W = |  3.70 |  0.58 | -0.17 | -1.80 |  1.75 |  0.90 | -2.99 |  0.73 | -4.55 |  2.01 |  1.12 |  4.24 |  1.78 |  1.96 |  0.66 | -1.75 |
W[0] = 3.70
W[6] = -2.99
W[13] = 1.96
W[4] = 1.75
W[14] = 0.66
W[9] = 2.01
W[5] = 0.90
W[8] = -4.55
W[12] = 1.78
W[7] = 0.73
W[3] = -1.80
W[11] = 4.24

arr =
[-0.67 -5.44  1.69 -0.15 -0.75  0.44 -0.40 -1.38 -1.19 -0.19 -2.07  0.69
 -2.01 -1.30 -0.43  1.65]
arr[0]: -0.67
arr[15]: 1.65
arr[9]: -0.19
arr[8]: -1.19
arr[12]: -2.01
arr[14]: -0.43
arr[2]: 1.69
arr[3]: -0.15
arr[10]: -2.07

X = [1.10, -7.14, -1.10, 3.26, 0.91, -11.53, 11.24, 4.08, 9.85, 7.42, -12.44, 15.59]
X[-12] => 1.10
X[10] => -12.44
X[1] => -7.14
X[11] => 15.59
X[9] => 7.42
X[-4] => 9.85
X[-8] => 0.91

a = [-6.41, 6.33, 5.13, 4.54, -4.73]
a[0] = -6.41
a[2] = 5.13
a[3] = 4.54
a[1] = 6.33

grid = |  3.64 |  4.49 |  1.82 | -5.25 | -2.90 |
grid[0]	3.64
grid[3]	-5.25
grid[2]	1.82
grid[1]	4.49

x = [-11, -17, -10, 13, 11, 40, -30, 14]
x[0]	-11
x[6]	-30
x[1]	-17

M =
[[  2  -3  -4  -2  -2  -2   2   4  -4  -1   0  -3   4   0]
 [ -3  -9   4   3   1  15  20 -16   1 -14  -9   5  16  19]
 [-10   7   5   5  -2   4  -4   9  13 -11  15  -6 -27  -8]
 [-13  20  -6 -18  24 -39   9  11  25   7   1   6   9 -12]
 [-21   0  10 -18  -7 -20  14  11  17   6  22  -1  -5  -5]
 [ 26  11   1   6 -12  10  -2  -4  -4   4 -11   3   6  25]
 [ -9  -9   1 -12  -3  13  23  13   6  13  11   3  -4  10]
 [ -1   9  -3  10  -2  18  11  18  -2   0  16 -12   1  14]
 [  0   8  15  28   9  13   9   1 -25  -3   5  -7  26  -1]
 [ -1   1  -8   4  -5  12  -9  -3   2 -13 -12  -3 -33 -36]
 [  0  -3  -6   7  -3  10 -21  -1   2 -20  -8  -3 -47 -37]]
M[-11,-14] = 2
M[1,3] = 3
M[0,7] = 4
M[5,1] = 11
M[6,-3] = 3
M[1,10] = -9
M[8,10] = 5
M[7,-1] = 14
M[-6,2] = 1
M[5] = [26, 11, 1, 6, -12, 10, -2, -4, -4, 4, -11, 3, 6, 25]
M[6,-4] = 11
M[-7,10] = 22
M[7] = [-1, 9, -3, 10, -2, 18, 11, 18, -2, 0, 16, -12, 1, 14]
M[4] = [-21, 0, 10, -18, -7, -20, 14, 11, 17, 6, 22, -1, -5, -5]
M[8,-12] = 15
M[2,0] = -10
M[-10] = [-3, -9, 4, 3, 1, 15, 20, -16, 1, -14, -9, 5, 16, 19]
M[10] = [0, -3, -6, 7, -3, 10, -21, -1, 2, -20, -8, -3, -47, -37]
M[-10,4] = 1
M[:, 3] = [-2, 3, 5, -18, -18, 6, -12, 10, 28, 4, 7]
M[4,5] = -20
M[-4,0] = -1
M[:, 4] = [-2, 1, -2, 24, -7, -12, -3, -2, 9, -5, -3]
M[-4,-7] = 18
M[-2,5] = 12
M[5,-2] = 6
M[2,10] = 15
M[-3] = [0, 8, 15, 28, 9, 13, 9, 1, -25, -3, 5, -7, 26, -1]
M[8,3] = 28
M[3] = [-13, 20, -6, -18, 24, -39, 9, 11, 25, 7, 1, 6, 9, -12]
M[-9,8] = 13
M[:, 11] = [-3, 5, -6, 6, -1, 3, 3, -12, -7, -3, -3]
M[8,-13] = 8
M[-10,-8] = 20
M[-2,3] = 4
M[9,-10] = -5

m =
|  2.20 | -2.23 |  2.61 |  5.11 |  2.16 | -6.28 | -5.08 |  5.70 | -4.53 |
| -0.16 |  0.68 |  0.54 |  1.68 |  0.63 | -1.00 | -1.97 |  0.76 | -1.13 |
| -2.94 |  3.20 | -1.41 |  2.25 |  0.17 | -1.25 | -2.38 |  2.75 |  1.94 |
|  0.50 | -1.70 |  1.69 |  2.92 |  1.55 | -3.04 | -3.88 |  4.16 | -3.75 |
m[0,0] = 2.20
m[1,4] = 0.63
m[1,7] = 0.76
m[2,7] = 2.75
m[:, 1] = [-2.23, 0.68, 3.20, -1.70]
m[3,2] = 1.69
m[3,6] = -3.88
m[1,3] = 1.68
m[3,5] = -3.04
m[0,2] = 2.61
m[0] = [2.20, -2.23, 2.61, 5.11, 2.16, -6.28, -5.08, 5.70, -4.53]
m[2,3] = 2.25
m[2,0] = -2.94
m[3] = [0.50, -1.70, 1.69, 2.92, 1.55, -3.04, -3.88, 4.16, -3.75]
m[1,5] = -1.00
m[1,1] = 0.68
m[:, 2] = [2.61, 0.54, -1.41, 1.69]
m[1,2] = 0.54
m[1,8] = -1.13
m[3,4] = 1.55
m[0,5] = -6.28
m[0,3] = 5.11
m[2] = [-2.94, 3.20, -1.41, 2.25, 0.17, -1.25, -2.38, 2.75, 1.94]
m[2,1] = 3.20
m[3,0] = 0.50
m[3,7] = 4.16
m[:, 8] = [-4.53, -1.13, 1.94, -3.75]
m[:, 7] = [5.70, 0.76, 2.75, 4.16]
